B =
[[128 151 118 115 129]
 [118 116 125 130 130]
 [110 106 125 118 121]]
B[0,0]: 128
B[-1,-5]: 110
B[-2,-1]: 130
B[-1]: [110, 106, 125, 118, 121]

m =
[[125 117 125 115 109 119 122 107]
 [127 119 125 115 108 121 122 109]
 [121 116 125 114 116 119 119 109]
 [130 121 126 117 106 122 124 110]
 [123 126 125 135 141 128 138 137]
 [125 116 125 119 107 117 127 105]
 [138 131 127 121 110 131 124 124]
 [132 124 126 117 109 125 121 115]
 [123 116 125 115 111 118 121 107]
 [125 118 126 127 112 118 136 111]
 [129 132 126 132 142 134 132 144]]
m[0][0] -> 125
m[6][2] -> 127
m[4][0] -> 123
m[:, 7] -> [107, 109, 109, 110, 137, 105, 124, 115, 107, 111, 144]
m[6] -> [138, 131, 127, 121, 110, 131, 124, 124]
m[4][6] -> 138
m[5][1] -> 116
m[5][2] -> 125
m[6][1] -> 131
m[8][2] -> 125
m[8][1] -> 116
m[1][6] -> 122
m[5][6] -> 127
m[1] -> [127, 119, 125, 115, 108, 121, 122, 109]
m[:, 5] -> [119, 121, 119, 122, 128, 117, 131, 125, 118, 118, 134]
m[9][3] -> 127
m[2][0] -> 121
m[8][6] -> 121
m[7][3] -> 117
m[7][1] -> 124
m[0][3] -> 115
m[1][3] -> 115
m[6][7] -> 124
m[:, 3] -> [115, 115, 114, 117, 135, 119, 121, 117, 115, 127, 132]
m[10][2] -> 126
m[7][4] -> 109
m[5][7] -> 105
m[4] -> [123, 126, 125, 135, 141, 128, 138, 137]
m[4][1] -> 126
m[3][3] -> 117
m[9][2] -> 126
m[6][6] -> 124

M =
[[119 130 127 119 130 110 125 147 147]
 [130 128 128 129 128 131 132 128 128]
 [128 128 127 128 128 129 127 128 128]
 [128 128 128 127 128 127 127 128 128]
 [127 128 129 128 128 127 127 128 129]
 [124 120 114 150 110 134 117 127 126]
 [140 115 139 107 107 137 132 128 128]]
M[0, 0]	119
M[:, 1]	[130, 128, 128, 128, 128, 120, 115]
M[:, 5]	[110, 131, 129, 127, 127, 134, 137]
M[1, 3]	129
M[5, 5]	134
M[4, 0]	127
M[1, 0]	130
M[1]	[130, 128, 128, 129, 128, 131, 132, 128, 128]
M[0, 6]	125
M[3, 4]	128
M[3, 8]	128
M[6, 4]	107
M[2, 7]	128
M[0, 7]	147
M[2, 1]	128
M[1, 2]	128
M[4, 7]	128
M[0, 4]	130
M[2]	[128, 128, 127, 128, 128, 129, 127, 128, 128]
M[5, 7]	127
M[2, 5]	129
M[3]	[128, 128, 128, 127, 128, 127, 127, 128, 128]

data =
134  129  128  129  135  130  128  136  135  139  131  129  132  128
132  130  128  132  137  130  128  135  134  139  130  128  130  129
130  138  128  134  134  129  129  131  136  138  129  128  132  128
138  130  128  130  134  130  128  138  145  134  130  129  131  128
140  129  128  129  132  129  128  133  154  134  129  129  132  128
131  128  128  129  131  129  128  131  136  148  129  128  131  128
135  129  128  130  134  129  128  132  136  142  129  128  129  129
131  128  129  129  138  130  128  132  130  142  131  128  129  128
134  130  128  130  133  129  128  133  145  140  129  129  133  128
134  129  128  130  136  130  128  135  138  138  130  129  131  128
134  129  129  129  134  128  128  130  133  145  129  128  130  128
134  129  128  130  136  129  128  133  133  141  129  128  129  129
137  128  129  129  136  129  128  133  132  139  130  129  129  128
134  131  128  130  135  129  128  132  139  137  130  129  133  128
139  129  129  130  134  129  128  131  135  139  129  129  129  129
132  129  128  131  136  129  128  134  135  141  130  128  130  128
data[0, 0]	134
data[8, 13]	128
data[0, 10]	131
data[0]	[134, 129, 128, 129, 135, 130, 128, 136, 135, 139, 131, 129, 132, 128]
data[4, 9]	134
data[9]	[134, 129, 128, 130, 136, 130, 128, 135, 138, 138, 130, 129, 131, 128]
data[:, 7]	[136, 135, 131, 138, 133, 131, 132, 132, 133, 135, 130, 133, 133, 132, 131, 134]
data[13, 9]	137
data[5, 12]	131
data[14, 4]	134
data[12, 0]	137
data[3, 5]	130
data[:, 11]	[129, 128, 128, 129, 129, 128, 128, 128, 129, 129, 128, 128, 129, 129, 129, 128]
data[7, 9]	142
data[3, 12]	131
data[2, 2]	128
data[5]	[131, 128, 128, 129, 131, 129, 128, 131, 136, 148, 129, 128, 131, 128]
data[2]	[130, 138, 128, 134, 134, 129, 129, 131, 136, 138, 129, 128, 132, 128]
data[9, 2]	128
data[11, 13]	129
data[:, 4]	[135, 137, 134, 134, 132, 131, 134, 138, 133, 136, 134, 136, 136, 135, 134, 136]
data[:, 0]	[134, 132, 130, 138, 140, 131, 135, 131, 134, 134, 134, 134, 137, 134, 139, 132]
data[9, 13]	128
data[:, 13]	[128, 129, 128, 128, 128, 128, 129, 128, 128, 128, 128, 129, 128, 128, 129, 128]
data[12, 2]	129
data[10, 10]	129
data[7, 12]	129
data[4, 3]	129
data[11, 11]	128
data[3, 9]	134
data[:, 6]	[128, 128, 129, 128, 128, 128, 128, 128, 128, 128, 128, 128, 128, 128, 128, 128]
data[12, 10]	130
data[13, 2]	128
data[2, 5]	129
data[10]	[134, 129, 129, 129, 134, 128, 128, 130, 133, 145, 129, 128, 130, 128]
data[4, 13]	128
data[13]	[134, 131, 128, 130, 135, 129, 128, 132, 139, 137, 130, 129, 133, 128]

A =
[[155 125 115 152 124]
 [154 142 111 128 113]
 [124 139 130 140 134]
 [149 134 111 134 143]
 [136 143 106 128 122]
 [110 122 112 126 135]
 [156 133 109 151 115]
 [114 143 136 151 122]
 [137 142 114 141 127]]
A[0,0]	155
A[1,1]	142
A[4,4]	122
A[5]	[110, 122, 112, 126, 135]
A[2,3]	140
A[6,3]	151
A[7,3]	151
A[:, 1]	[125, 142, 139, 134, 143, 122, 133, 143, 142]
A[2,1]	139
A[:, 3]	[152, 128, 140, 134, 128, 126, 151, 151, 141]
A[:, 0]	[155, 154, 124, 149, 136, 110, 156, 114, 137]
A[8,2]	114
A[:, 4]	[124, 113, 134, 143, 122, 135, 115, 122, 127]
A[3,3]	134
A[3]	[149, 134, 111, 134, 143]

W =
[[136, 130, 133, 107, 126, 135, 122, 127, 132, 134],
 [136, 130, 133, 109, 126, 135, 122, 127, 132, 134],
 [136, 130, 133, 110, 126, 135, 122, 127, 131, 134],
 [136, 130, 133, 107, 127, 135, 123, 126, 132, 134],
 [136, 131, 132, 111, 125, 135, 122, 127, 131, 134],
 [136, 130, 133, 107, 127, 135, 123, 126, 132, 134],
 [136, 130, 132, 112, 125, 136, 122, 127, 131, 134],
 [136, 131, 132, 113, 125, 136, 122, 127, 130, 134],
 [136, 130, 133, 108, 126, 135, 122, 126, 132, 134],
 [136, 130, 132, 110, 126, 135, 122, 127, 131, 134]]
W[0, 0] = 136
W[-4, 4] = 125
W[-3, 2] = 132
W[:, -2] = [132, 132, 131, 132, 131, 132, 131, 130, 132, 131]
W[-8, -1] = 134
W[2, -5] = 135
W[:, -5] = [135, 135, 135, 135, 135, 135, 136, 136, 135, 135]
W[8] = [136, 130, 133, 108, 126, 135, 122, 126, 132, 134]
W[-1, -3] = 127
W[-8, 7] = 127
W[5, -3] = 126
W[-2, 1] = 130
W[:, 4] = [126, 126, 126, 127, 125, 127, 125, 125, 126, 126]
W[:, 3] = [107, 109, 110, 107, 111, 107, 112, 113, 108, 110]
W[7, -6] = 125
W[-3] = [136, 131, 132, 113, 125, 136, 122, 127, 130, 134]
W[0, -2] = 132
W[:, -8] = [133, 133, 133, 133, 132, 133, 132, 132, 133, 132]
W[3, 9] = 134
W[-9, -4] = 122
W[-4, 9] = 134
W[2, -2] = 131
W[-7, -2] = 132
W[:, -10] = [136, 136, 136, 136, 136, 136, 136, 136, 136, 136]
W[-4] = [136, 130, 132, 112, 125, 136, 122, 127, 131, 134]
W[-3, -4] = 122
W[-5, -7] = 107
W[-10, -3] = 127
W[-6, 2] = 132
W[7, -10] = 136
W[3, 7] = 126
W[-9, -5] = 135

a =
134,119,121,125,127,119,125,128,134,126
127,115,118,130,132,128,131,133,135,122
131,153,144,118,112,115,121,115,111,150
120,145,135,117,119,127,125,122,116,137
127,131,132,146,140,124,137,140,120,143
149,119,123,125,123,108,124,123,137,132
128,128,130,145,144,127,137,140,124,137
a[-7][-10]	134
a[-2][-7]	125
a[:, 1]	[119, 115, 153, 145, 131, 119, 128]
a[1][6]	131
a[5][4]	123
a[-6][-9]	115
a[3][0]	120
a[:, -6]	[127, 132, 112, 119, 140, 123, 144]
a[6][-1]	137
a[6]	[128, 128, 130, 145, 144, 127, 137, 140, 124, 137]
a[1][-5]	128
a[-3][0]	127
a[5][6]	124
a[1][9]	122
a[5]	[149, 119, 123, 125, 123, 108, 124, 123, 137, 132]
a[4][-7]	146
a[5][-9]	119
a[-3][1]	131
a[6][6]	137
